Here are some points, one per row:
tensor([  5.,   3.,  39.,   8.,   7., -10.,  -4.,  -6., -14.,  54., -12.,  31.,
        -16., -28., -26., -17.,  27., -73., -14., -44.,  -7.,  34.,  32.,  -4.])
tensor([ 16.,  -6.,  11.,  25.,  -8.,  15., -41., -12.,  -1., -15.,  -1.,  22.,
        -15.,  24.,  24.,  -8.,  36.,  33.,  -4.,  -6., -24.,   6., -11.,  27.])
tensor([ 67., -11., -11., -44.,  -9.,  18., -46.,  20.,  17., -10.,  17.,   5.,
        -14.,  -5., -26.,  15.,  -5., -16.,  36., -35., -10., -15.,  14., -20.])
tensor([  3.,   6.,  24.,   2.,  12.,   4.,  43.,  77., -30.,  -1.,  16., -21.,
         19.,  24., -15.,  11., -17.,  16.,  13., -33.,   0.,  14., -31., -20.])
tensor([ -8.,  30.,  -7.,  36., -44., -27.,   7., -20.,  -9.,   4., -13., -27.,
        -35.,  43., -15.,  -8., -12., -29.,  -6.,  13., -39.,  11.,  -1.,  -6.])
tensor([-37.,  -6.,   9.,   3.,  -8.,  -5., -14., -32.,  12.,   0.,  20.,  34.,
         -4., -11.,  -3.,  22., -16.,  -9.,   0., -37., -20., -28., -85.,  -4.])
tensor([ 28.,  23., -15.,  17.,  22., -17.,  13.,  33., -50.,  33.,  15.,  37.,
         27.,  33.,  -3.,  42.,  37.,  10., -30., -28.,  24., -27.,   9.,  -9.])
tensor([ -2., -84.,  15.,  16., -12., -92.,   3.,  -6.,   1.,  -4.,   1.,   3.,
          5.,   7.,  24., -13.,  21.,   8.,  16.,  20., -25., -23.,   5., -31.])
tensor([  7.,  35.,  28.,  19.,  20., -43.,  -7., -10., -18., -19.,  36.,  21.,
          7., -14.,  51., -20.,  39.,   9., -15., -10.,  15.,  15.,  -5., -14.])
tensor([  4., -15.,   6.,   6.,  17., -11., -12.,  16.,   0.,  20., -59., -25.,
         23.,  42.,  -8., -76., -58.,  15., -15., -26.,  -7.,   3.,   0.,   9.])
tensor([-57., -18.,  -3.,  13.,  20., -18.,  10.,  14., -12.,   0.,  25., -19.,
         -5.,   2., -46.,  12.,  46.,  19.,   9.,   2.,  28., -43.,   8.,   7.])
tensor([ 25.,  10.,   7.,   0.,   5.,  -5., -37.,  21.,  37.,  -3.,  -1., -18.,
        -30.,  -2.,  47.,  -1.,  33.,  33., -13.,  -6., -27., -44., -24.,  -2.])
tensor([  9.,  -9.,  25.,   4.,  11., -19.,   8., -18.,   3., -15.,  32., -61.,
         -5.,   5.,  15.,   7., -12.,  -5., -25., -24.,   1.,   8., -14., -53.])
tensor([  6.,  11., -65., -11.,   8.,  -3.,  -5.,   0.,  26.,  13., -17., -11.,
         23.,   8.,  44., -15., -14., -37.,  -3.,  -1.,  32., -14., -15.,  10.])
tensor([-19.,   4.,  -5.,  21., -42., -22., -50.,  71.,  -9.,  10.,  22.,  11.,
         12., -19.,   1., -13., -43.,   1., -35.,  16.,  14.,  11.,  16., -26.])
tensor([-36., -18.,   9.,  12.,  23.,  27., -22., -11., -40., -68.,   8.,   7.,
        -14.,   0., -32.,  -8., -10.,  45., -39.,  -9., -31.,   6.,  14.,  25.])
tensor([ -3.,  13., -18., -10.,   6.,  16.,   0.,  -5., -21.,  21.,   6.,   2.,
          4.,  49.,   6.,  22.,  41.,  10.,  13., -19., -29.,  58.,  -7.,   1.])
tensor([-17.,  -3.,  22.,  78., -22.,  13.,   0.,  -8.,  34.,   8.,   4.,  17.,
         -2.,  -9.,   5.,   7., -18., -11.,  55., -32.,   1., -20.,  18.,   0.])
tensor([ 17.,  37.,  29., -39.,  13., -27.,  -2., -27.,   5.,  28.,  19., -24.,
         12., -18.,  -2.,  33., -56., -10.,   2.,  -8.,  12., -17., -11.,  74.])
tensor([-18.,  95., -11.,  -7., -13., -24.,  30.,  -4.,  -4.,  10., -19., -12.,
        -18., -17.,  10.,  -1., -10.,  37.,  29.,  -2.,  27.,  -9.,  14., -15.])
tensor([-26., -17., -17.,  15.,  46.,  41., -26.,   6.,  11.,  16.,  26., -44.,
         32., -13.,  -8.,  14.,  10., -26.,  -7.,  16., -21.,  -3., -16.,   6.])
tensor([-14.,  10.,  19.,  -9.,   5.,  31.,   4., -15.,   2.,  -5.,  22., -12.,
         25.,  28.,  18., -41.,  25.,  12.,  67.,  25.,  10.,   5.,   0.,  -6.])
tensor([-14.,  28.,  12.,  33., -14.,  14., -26.,  22.,   2.,  -8., -16.,  38.,
          3., -37.,   6., -11., -11.,  24.,   3.,  52.,  23., -11.,   3.,  -5.])
tensor([-12., -25.,  -6., -27., -12., -12.,  -1., -12.,   2., -14., -10.,  20.,
          3., -15.,  27.,   7., -27.,  24.,   1., -28., -17.,  42.,  22.,  16.])
tensor([ 41.,   3., -41.,  32.,   5.,  36.,   5., -13.,  10., -18., -30., -22.,
         18., -45.,  -8.,  -7., -14., -22.,  56.,  -9.,   5.,  12.,   6., -37.])
tensor([-26., -25.,  14., -13.,  -2., -34., -56.,  17., -40.,  29., -17.,  12.,
         12.,  -5., -45.,  -6.,  -6., -12.,  43.,  18., -10.,  21.,   0.,  31.])
tensor([ -4.,  -3.,  -6., -22.,   6., -11.,  38.,  14., 127.,  14.,   0.,  23.,
         -9.,   9., -44., -10.,  33.,  19.,  -1.,   5.,   9.,  18.,  35.,  18.])
tensor([  4.,  -5.,  -8.,  14.,   5.,  -9.,  70., -37., -54.,  -5.,   7.,   9.,
        -24., -29.,  16.,   8.,  -2.,  -6.,  -9.,  24., -32.,  50.,  21.,  16.])
tensor([ 46.,  -1.,  31.,   0.,  12.,  -5.,  10., -41.,  12., -36.,   5.,  -1.,
         37.,  -4., -13.,  34., -22.,   9., -21.,   4.,   2.,  11.,  -3., -12.])
tensor([  9., -16.,  34.,  16.,  10., -16.,  15., -16.,   2., -19.,  21., -45.,
        -21., -19., -17.,   1., -10., -15., -24.,  13.,  39.,  -8.,  18.,  27.])
tensor([ 36., -10., -93.,   5.,  18., -20., -21.,  -4.,  -2.,   1.,  82.,  28.,
        -33.,  -8.,   5., -50., -25.,  11., -30.,   9.,  -1.,  17.,  13.,   3.])
tensor([  1.,  15., -36.,  37., -30.,  -1., -10.,  -6.,   0.,   4.,   1., -29.,
         78.,   4., -13.,  -6.,   5., -31., -35.,  11., -12.,  15.,  12.,   2.])
tensor([ 16.,   8.,  -7., -40., -51., -24., -10., -73.,  -2.,  19.,  -1., -37.,
         23.,  21., -21., -17.,  41.,   5.,  17.,   6.,   5., -13.,  -2.,  -7.])
tensor([  5., -57.,  -7.,  -4., -19.,   8., -33., -40., -30., -20., -14.,  27.,
        -26.,  46.,  14.,  23.,  -6.,  -6.,   6., -16.,  98.,  21.,   8.,  11.])
tensor([-18.,  -2.,  -6., -10.,  90.,  -4.,  12.,   6., -25., -31., -13.,  12.,
        -19.,  13.,   7., -25.,  -5., -22.,  32.,   4., -22., -32.,  23.,   7.])
tensor([ 20.,  -1.,  11.,  13.,  -9.,   7.,  24.,  21.,   5., -40.,  12., -37.,
         13.,   6.,  -2.,   8.,   4.,   9.,   6.,  -9.,   4., -13.,  27.,  15.])
tensor([ 20.,  -1.,   8.,  -2.,   6.,  10., -16.,   7.,  20.,  22.,  -9.,   6.,
         -6.,   0.,  21.,  39.,  -8.,  21.,   4., -11.,  -3., -16.,  15.,  10.])
tensor([-25.,   7., -26., -21., -11.,  39.,   0.,  -6.,  -4.,  35., -17.,   2.,
          3.,   5.,   8.,  21.,  -1.,  31., -26.,   4., -18., -41.,  14., -14.])
tensor([ 32.,  -3.,  28.,  22.,  -9.,  52., -13.,  11.,  -5.,  41.,  11., -19.,
        -47.,   3.,   9., -27., -22.,  23., -23.,  22.,  27.,  25.,   4.,  -1.])
tensor([ 12., -26.,  20., -16.,  16.,  36.,  24.,  39.,  -8.,  15.,   8.,  18.,
         20.,  -1.,  50.,   0.,   7., -41.,   0.,  42.,  13.,   4., -19.,  20.])
tensor([ 13.,  22.,  21.,  30.,  -3.,  16.,  25.,  25.,  39., -19.,  23.,  15.,
        -11.,  63., -20., -21., -11., -60., -24.,  33., -19.,   1.,  -6.,  13.])
tensor([ 14.,  37.,  28.,  -9.,   0., -11.,  -7., -10.,  -6.,  -4.,  -6.,  50.,
        -11.,  -3.,  -9., -14., -11.,  23.,  30.,  12.,  -6.,   6., -12.,  -8.])
tensor([ -2., -20., -24.,  -3.,  18., -18.,   5.,   4.,  44.,  35., -10.,   3.,
        -17., -27.,  -5.,  24.,   7.,  14.,   8.,  22., -14.,  34., -42., -28.])
tensor([ 24., -17., -12.,  10., -42.,   3.,  32.,  15., -28.,  12., -48.,   8.,
        -54., -19., -14.,  37.,  13., -29.,  10.,   0.,  -2., -37.,   7.,  13.])
tensor([-27., -17., -20., -13., -30., -21.,  10.,  28.,   5.,   4., -13., -53.,
        -18., -12.,  42.,  29.,   0.,  -9.,  26.,  -3.,   3.,  21., -13.,  37.])
tensor([ 15.,  -2., -13., -26., -23.,  12.,  33.,  17., -10., -15.,   8.,  28.,
         -4.,  -3., -29., -18.,  -9.,  15.,  -9.,  25.,  38.,   5., -60., -22.])
tensor([ -3., -10.,  13., -20.,   7.,  -2.,  -2., -25.,  12., -16., -32.,  30.,
         14.,  -4.,   8.,  13.,  -2.,  -1., -31.,  36.,  36., -46.,  27., -25.])
tensor([ -7.,  -7., -25.,  18.,  44.,  11.,   1., -50.,  -3.,  30., -16.,   6.,
        -18.,  -9., -18.,   7., -14., -10.,  22.,  -6.,  -6., -28.,   2.,  -5.])
tensor([-46., -15.,  -5.,   0., -54.,  42.,  50.,  -5.,   0.,  10.,  24.,  44.,
         32., -10.,   6., -38.,   6.,   8.,  21., -24.,   7., -11.,  -6.,  29.])
tensor([ 15., -20., -13., -25., -14.,   3.,  32.,  22.,   9., -10., -33.,   2.,
         25., -18.,  16.,   2., -10.,  -6., -27., -29., -53., -21.,   9.,  23.])
tensor([-27.,  10.,   4.,  21.,  42.,  -2.,   6.,   2.,  17., -20., -58.,  -8.,
          3.,  10., -15.,   9.,   3.,   1., -31.,  -6.,  24.,  25., -48., -10.])
tensor([ 39.,  21.,  -5.,   2., -13.,  -6., -24.,  -2., -32.,   3.,   5.,   2.,
         28.,   3., -37.,  15., -23.,  36.,  -8.,  37., -29., -14., -25.,   9.])
tensor([ -6.,   0.,  20., -68., -18.,  14.,  13.,  15.,  -9.,   5.,   0., -19.,
        -24., -26., -13., -28.,  11., -22.,  17.,   4.,  -7., -25.,   4., -56.])
tensor([-54.,   1.,   8., -20., -14.,  33.,   8., -44.,  -3.,  -7.,  19.,   4.,
        -15.,  12.,   4.,  -2., -19.,   1., -37., -14.,  -1.,  10.,  25., -32.])
tensor([-14.,  14.,  23., -32.,  10.,   3., -24.,   2.,   7.,  -3., -15., -20.,
         17.,   3.,  40.,   9.,   0., -29., -27., -15.,   1.,  16.,   3., -13.])
tensor([-25.,  -8.,  -3., -22.,  18., -13.,   4.,   5.,  12.,  -5.,  15.,  -4.,
         -3.,  12.,  -1.,  58., -19.,  20.,  41.,  14., -15.,  21.,  41., -21.])
tensor([ 16., -20.,   5.,  15.,  15.,  15.,   9.,  10.,  -5.,   9., -20., -21.,
         16., -34., -11., -25.,  60.,  37., -23.,  -4.,  16.,  12., -12.,  23.])
tensor([-21.,  55., -14., -30., -12.,  16., -34.,  18.,  -9., -76.,  -8.,   9.,
         -9.,  -9.,  -7.,  -3.,  42., -41.,  12.,   3.,  -2.,  -1.,   0.,  23.])
These points spread out most along one direction. How far along it is each point below, from 0 to 99? 50 is the average, and the first point above lies past it. One standard deviation of the points above along it is 16.
tensor([ -4.,  -3.,  -6., -22.,   6., -11.,  38.,  14., 127.,  14.,   0.,  23.,
         -9.,   9., -44., -10.,  33.,  19.,  -1.,   5.,   9.,  18.,  35.,  18.]) 83
tensor([ 16.,   8.,  -7., -40., -51., -24., -10., -73.,  -2.,  19.,  -1., -37.,
         23.,  21., -21., -17.,  41.,   5.,  17.,   6.,   5., -13.,  -2.,  -7.]) 73
tensor([ 67., -11., -11., -44.,  -9.,  18., -46.,  20.,  17., -10.,  17.,   5.,
        -14.,  -5., -26.,  15.,  -5., -16.,  36., -35., -10., -15.,  14., -20.]) 69
tensor([  9.,  -9.,  25.,   4.,  11., -19.,   8., -18.,   3., -15.,  32., -61.,
         -5.,   5.,  15.,   7., -12.,  -5., -25., -24.,   1.,   8., -14., -53.]) 43
tensor([ -3.,  13., -18., -10.,   6.,  16.,   0.,  -5., -21.,  21.,   6.,   2.,
          4.,  49.,   6.,  22.,  41.,  10.,  13., -19., -29.,  58.,  -7.,   1.]) 48
tensor([ -8.,  30.,  -7.,  36., -44., -27.,   7., -20.,  -9.,   4., -13., -27.,
        -35.,  43., -15.,  -8., -12., -29.,  -6.,  13., -39.,  11.,  -1.,  -6.]) 48
tensor([ 14.,  37.,  28.,  -9.,   0., -11.,  -7., -10.,  -6.,  -4.,  -6.,  50.,
        -11.,  -3.,  -9., -14., -11.,  23.,  30.,  12.,  -6.,   6., -12.,  -8.]) 48
tensor([ -2., -20., -24.,  -3.,  18., -18.,   5.,   4.,  44.,  35., -10.,   3.,
        -17., -27.,  -5.,  24.,   7.,  14.,   8.,  22., -14.,  34., -42., -28.]) 67
tensor([-37.,  -6.,   9.,   3.,  -8.,  -5., -14., -32.,  12.,   0.,  20.,  34.,
         -4., -11.,  -3.,  22., -16.,  -9.,   0., -37., -20., -28., -85.,  -4.]) 55
tensor([ 17.,  37.,  29., -39.,  13., -27.,  -2., -27.,   5.,  28.,  19., -24.,
         12., -18.,  -2.,  33., -56., -10.,   2.,  -8.,  12., -17., -11.,  74.]) 63
tensor([ 46.,  -1.,  31.,   0.,  12.,  -5.,  10., -41.,  12., -36.,   5.,  -1.,
         37.,  -4., -13.,  34., -22.,   9., -21.,   4.,   2.,  11.,  -3., -12.]) 42
tensor([ 20.,  -1.,   8.,  -2.,   6.,  10., -16.,   7.,  20.,  22.,  -9.,   6.,
         -6.,   0.,  21.,  39.,  -8.,  21.,   4., -11.,  -3., -16.,  15.,  10.]) 61
tensor([ 13.,  22.,  21.,  30.,  -3.,  16.,  25.,  25.,  39., -19.,  23.,  15.,
        -11.,  63., -20., -21., -11., -60., -24.,  33., -19.,   1.,  -6.,  13.]) 33
tensor([ 24., -17., -12.,  10., -42.,   3.,  32.,  15., -28.,  12., -48.,   8.,
        -54., -19., -14.,  37.,  13., -29.,  10.,   0.,  -2., -37.,   7.,  13.]) 77
tensor([ -3., -10.,  13., -20.,   7.,  -2.,  -2., -25.,  12., -16., -32.,  30.,
         14.,  -4.,   8.,  13.,  -2.,  -1., -31.,  36.,  36., -46.,  27., -25.]) 55
